Families of rows that turns and mirrors carry onto each other, the same ones carrying the whole set onto itself: the rest of each named row's family, in list order
8 families of 5 rows
z_545: [33 27 23 44 19 -15 -15 5 -17 -27 14 -5 -32 -4 17 3 18 -24 51 3 -3 30 7 8 -14 -1]
z_42: [40 34 37 42 12 -1 21 -1 9 -26 43 3 -17 8 6 24 19 -2 19 -11 14 14 -25 28 -15 4]
z_334: [24 -16 -9 -25 -14 14 -33 16 39 20 -10 -12 -20 2 6 17 23 -16 16 -12 -14 17 -25 7 4 -18]
z_218: [24 -35 -19 -18 -6 13 -32 22 26 -12 3 -14 -1 -17 -26 18 9 -28 1 -22 -1 35 9 18 0 -18]
z_391: [15 0 -6 39 -11 -31 6 -21 17 -17 9 -47 37 41 12 11 -25 -19 11 -28 -21 -24 17 5 -8 -36]
z_188: [3 -7 24 10 -6 -51 5 2 -24 -19 -7 2 15 9 22 36 -1 -32 -38 10 14 9 9 -9 -15 37]
z_356: [4 -22 -45 -2 -6 -26 -3 -9 -17 -5 -22 -13 6 11 -3 24 -31 46 37 -37 -9 8 -26 21 7 2]
z_279: [17 -25 -29 17 31 -25 2 -16 4 -15 -1 8 29 -7 -19 7 -8 39 47 -12 -25 -10 -37 19 18 7]
z_397: [16 6 -39 -14 20 -39 -8 -7 12 0 -17 -13 13 10 -1 43 -24 41 27 -29 -12 -22 -37 21 11 -1]
z_263: [43 15 52 34 6 6 7 2 2 -16 4 14 -35 -7 -1 15 27 11 8 13 6 28 -2 6 -7 -3]
z_623: [20 -5 -40 14 26 -25 0 4 6 6 1 13 7 9 -13 -2 -46 50 26 -30 -5 -17 -11 18 19 7]
z_313: [34 2 -40 -13 7 16 -19 23 15 29 -14 -21 -15 -3 -13 2 12 -2 -13 8 -5 26 -14 27 -7 4]
z_784: [7 -16 -31 -4 15 -42 18 2 9 -5 -19 20 8 0 -13 30 -30 33 23 -15 -25 -24 -31 50 0 -9]
z_63: [7 20 21 21 -15 -51 12 20 -1 -24 -2 30 27 8 24 30 -13 -22 -35 3 37 11 0 7 -24 15]
z_751: [-14 26 -20 14 -17 -24 9 -14 16 -7 1 -23 49 31 20 -11 -37 -14 12 -24 -34 9 18 -13 -11 12]
z_913: [32 -19 -5 -14 -2 -2 -52 19 25 21 -2 -18 -11 -17 -29 14 12 -11 20 -4 0 22 -3 33 12 -13]
z_888: [47 -12 -23 -16 -23 11 -38 12 26 26 -13 7 -16 1 -7 30 13 -12 10 -8 -4 12 6 37 -4 3]
z_734: [3 -5 -21 -22 6 1 -37 8 42 9 8 -16 -31 -6 -6 4 14 -15 -24 -8 12 -1 -21 31 -6 -4]
z_408: [-10 -8 13 26 -13 -41 22 -29 16 -11 -8 -28 44 32 -6 2 -37 -9 26 -32 -20 -20 17 -1 -20 -12]
z_666: [3 0 -31 2 24 -32 -13 -15 15 -4 -11 9 30 -1 -1 28 -13 53 41 -36 -11 -4 -37 31 -2 19]
z_639: [7 -6 19 -6 -15 -57 -12 4 -17 -29 -14 20 25 -5 9 7 -5 -10 -17 12 17 7 -6 -22 -58 13]
z_343: [27 5 -22 -7 7 -50 -23 -16 -1 -13 -11 9 8 8 4 37 -18 60 20 -27 -19 3 -28 46 4 17]
z_277: [-1 12 1 17 -18 -59 8 -34 21 -7 20 -5 24 35 18 10 -40 -12 11 -17 -29 -24 33 5 -5 -5]
z_574: [4 24 -3 28 -7 -30 -5 -27 39 -15 -18 -24 12 30 -5 20 -52 -21 -1 -25 -45 8 13 -9 -23 1]
z_664: [37 36 39 47 14 8 0 -3 -22 -7 21 -15 -25 0 14 12 14 -9 30 -10 22 22 -19 21 -11 3]
z_982: [2 -9 5 37 8 -43 20 -6 2 -16 -8 22 19 0 47 3 -9 -5 -31 13 27 22 11 3 -35 25]
z_687: [25 15 46 31 28 8 11 5 -10 -23 23 -12 -23 -20 18 30 29 -9 10 -11 15 21 -3 32 -16 0]
z_766: [7 4 6 19 -21 -33 12 -26 -3 12 3 -15 48 41 -2 11 -23 -2 19 -27 -31 6 26 -25 -29 -10]
z_194: [-14 -1 13 37 0 -38 -2 9 -11 -26 6 2 46 -12 33 23 13 -22 -24 8 11 10 -13 -12 -50 8]
z_467: [-18 3 10 36 -11 -24 -2 -21 3 -7 21 -30 36 37 -4 28 -53 -2 23 -14 -38 5 11 -8 -24 -11]
z_690: [20 -11 -23 -35 7 -7 -25 20 36 9 7 -15 -16 -18 -24 3 9 -27 0 -7 13 15 9 18 13 -16]
z_811: [5 5 35 11 -8 -54 0 -1 2 -27 4 14 30 -3 31 31 -24 -31 -9 22 19 23 -8 -11 -44 23]
z_790: [9 6 7 32 -17 -20 16 -40 34 -17 -17 -32 36 31 9 12 -44 -19 8 -12 -26 -6 22 3 -2 -19]
z_449: [32 29 34 42 23 23 -18 20 1 -18 27 9 -7 -19 29 -8 11 -1 16 10 -9 17 11 15 -11 -4]
z_871: [21 16 41 52 12 -24 -6 33 6 -20 29 -9 -24 -27 15 13 32 8 28 -12 10 14 -2 18 -5 1]
z_839: [3 -29 31 14 20 -51 7 11 -18 -30 4 -7 30 7 35 -1 -21 -9 -37 1 17 13 -20 12 -25 24]
z_448: [38 -7 -17 -16 13 5 -29 55 36 8 15 -15 -5 1 -19 20 2 -16 3 -16 -15 12 -15 41 3 -4]
z_937: [24 8 34 27 9 15 8 27 -1 -29 35 -13 -3 -12 20 17 33 19 29 -6 11 34 12 15 -16 -9]
z_314: [12 -9 27 3 19 -56 -6 19 -12 -21 -3 3 34 -13 26 16 -22 -12 -24 16 10 10 4 1 -59 22]
z_808: [19 2 -39 3 2 -33 7 6 1 -6 7 -10 25 -13 0 31 -37 55 10 -25 -13 -27 -24 35 8 -20]

Same family as z_871: z_334, z_188, z_784, z_467
Same family as z_690: z_666, z_664, z_790, z_314
Same family as z_313: z_623, z_751, z_982, z_449
Same family as z_687: z_397, z_913, z_408, z_811
Same family as z_545: z_279, z_734, z_574, z_839

